In the rows, zero is written as 128.
Each path below is one point turned by a fixed rotation once a step. After each direction that follows a path, write how fast that rotation turns it, in degrees per step (0 if it stays still).
Each turn is a multiple of 5 degrees from 10 to 175, or 0.
Each row of a path follows its step; steps can be skipped.
path 1
step 0: [129 131 131 129 121 123 121 118 118 136 124 127 132 124 116 125 125 128
 130 129 136 128 131 124 122 140 117 133 130 139 124 130]
step 1: [124 122 119 126 128 132 125 122 125 132 120 124 132 125 125 121 128 121
 129 130 138 133 146 132 127 123 136 136 120 136 127 125]
step 2: [127 134 128 126 131 124 128 132 123 124 121 131 121 132 117 119 127 115
 133 132 131 131 135 120 122 136 130 133 130 137 131 141]
step 4: [127 125 132 125 133 133 132 127 124 127 134 123 127 130 120 122 128 124
 130 137 138 130 148 122 129 130 129 128 115 129 124 132]
step 5: [122 133 135 125 130 115 126 123 125 127 127 136 133 131 128 127 130 122
 125 132 140 128 134 128 119 140 129 138 125 133 135 136]
step 6: [124 120 136 131 123 137 127 120 115 126 121 128 135 129 122 126 121 127
 129 120 138 135 136 128 130 137 126 131 123 135 123 129]
step 7: [122 128 123 119 135 130 120 123 116 129 130 127 122 128 124 123 129 119
 125 141 134 130 141 131 129 129 123 139 129 133 125 129]
step 8: [125 133 126 132 127 127 134 121 122 126 112 128 136 131 120 124 125 119
 125 134 140 129 126 122 121 131 133 137 127 132 131 133]
step 9: [119 131 133 121 124 132 124 123 122 130 130 130 131 137 113 120 121 119
 124 123 128 138 139 125 130 129 133 127 126 133 123 126]
[129 126 125 129 126 129 123 130 127 130 131 126 131 125 129 132 130 125
 128 131 128 131 128 125 128 127 126 128 125 125 124 129] => 115
[128 131 129 128 123 126 129 131 124 126 128 131 127 132 130 131 131 125
 130 124 130 130 125 127 128 127 132 127 128 129 128 131] => 115
[127 124 123 128 131 130 130 130 125 130 123 129 125 126 130 130 126 124
 126 128 126 129 127 127 130 127 127 129 132 131 128 130] => 65
[128 127 127 124 127 128 125 130 125 126 132 129 122 132 129 125 127 127
 130 132 124 126 130 125 126 131 128 127 128 127 130 127] => 140
[130 133 127 128 126 135 127 128 133 128 126 129 129 130 125 128 128 125
 130 130 126 129 130 127 126 124 129 128 132 128 129 128] => 55
path 2
step 0: [126 124 129 126 128 123 123 131 117 125 122 123 127 118 130 131 132 124
 124 138 117 133 141 118 135 120 122 129 122 117 144 124]
step 1: [122 126 121 127 120 120 147 128 128 122 126 125 110 130 133 132 123 117
 120 121 134 129 122 128 124 131 128 131 125 122 129 136]
step 2: [123 119 136 131 136 112 133 134 126 141 134 123 135 126 122 117 128 124
 130 132 122 132 128 127 136 129 132 129 114 116 129 129]
step 3: [108 122 127 132 133 121 124 127 126 124 115 127 122 132 129 138 126 121
 123 127 128 116 136 136 119 130 136 133 128 128 139 128]
step 5: [127 129 129 130 125 118 123 123 118 124 113 120 138 134 128 127 114 125
 129 134 135 125 131 131 129 128 126 122 123 116 136 115]
step 6: [127 115 131 133 126 130 130 131 118 109 123 132 117 119 141 129 131 125
 123 133 116 133 123 125 127 129 128 129 128 120 133 135]
step 7: [125 129 120 120 120 117 143 127 125 125 134 116 130 126 119 125 125 122
 129 134 136 136 126 131 128 133 121 138 122 115 134 126]
step 8: [118 126 129 140 132 119 129 133 120 132 120 129 117 137 127 117 122 133
 123 133 120 130 128 128 130 131 143 126 122 121 133 139]
step 9: [113 124 125 128 139 124 129 136 128 122 129 131 127 122 127 132 136 118
 127 129 128 126 136 129 129 139 118 145 116 128 135 123]
[128 130 129 125 127 129 132 130 125 129 124 123 125 126 126 128 130 127
 128 127 127 132 124 125 128 125 129 130 131 124 126 129] => 60
[124 129 126 124 129 124 126 122 129 127 126 125 128 132 128 131 127 132
 126 127 130 129 129 125 128 129 129 126 131 127 129 129] => 155
[129 129 129 129 124 130 130 123 128 126 131 130 128 125 131 130 125 126
 127 130 129 127 126 123 129 124 127 124 125 125 129 127] => 65
[124 125 126 128 126 130 122 130 126 129 126 128 128 130 126 127 125 129
 129 129 125 127 127 128 133 122 129 127 127 129 129 128] => 130
path 3
step 0: [125 124 132 130 129 122 118 137 126 134 125 122 129 128 120 132 130 107
 129 124 126 130 126 138 128 124 137 129 132 119 131 136]
step 1: [122 126 129 122 131 110 118 124 134 123 124 132 126 128 134 131 125 127
 116 126 138 129 127 133 123 121 128 136 129 120 132 135]
step 2: [128 135 131 125 134 128 116 120 133 120 137 141 131 120 125 120 134 128
 131 130 124 134 133 136 121 125 129 141 123 126 124 129]
step 3: [134 127 118 128 132 138 128 138 136 126 132 128 137 130 120 119 126 123
 122 127 130 139 128 131 125 118 128 130 119 125 120 138]
step 4: [127 125 131 128 126 128 141 133 138 133 135 132 134 124 132 130 130 116
 129 128 143 136 135 131 131 120 120 128 123 125 138 128]
step 5: [125 128 142 128 128 130 128 122 130 137 120 134 140 137 129 141 132 124
 126 128 125 142 132 134 126 124 125 133 128 125 125 120]
step 6: [123 135 129 137 133 125 124 127 120 127 123 135 126 129 115 137 130 125
 120 123 131 138 130 123 112 126 121 122 124 130 127 133]
step 7: [132 132 122 127 133 127 116 139 128 124 127 137 123 126 124 131 144 122
 127 132 135 130 137 131 128 126 125 117 133 117 130 125]
step 8: [126 131 130 122 137 131 114 131 134 121 120 126 140 128 126 128 129 118
 128 127 137 131 128 117 133 123 137 133 132 124 135 123]
[133 130 128 132 132 129 126 127 128 127 131 130 124 130 130 129 127 130
 127 126 124 130 130 127 125 130 129 127 124 130 126 129] => 95
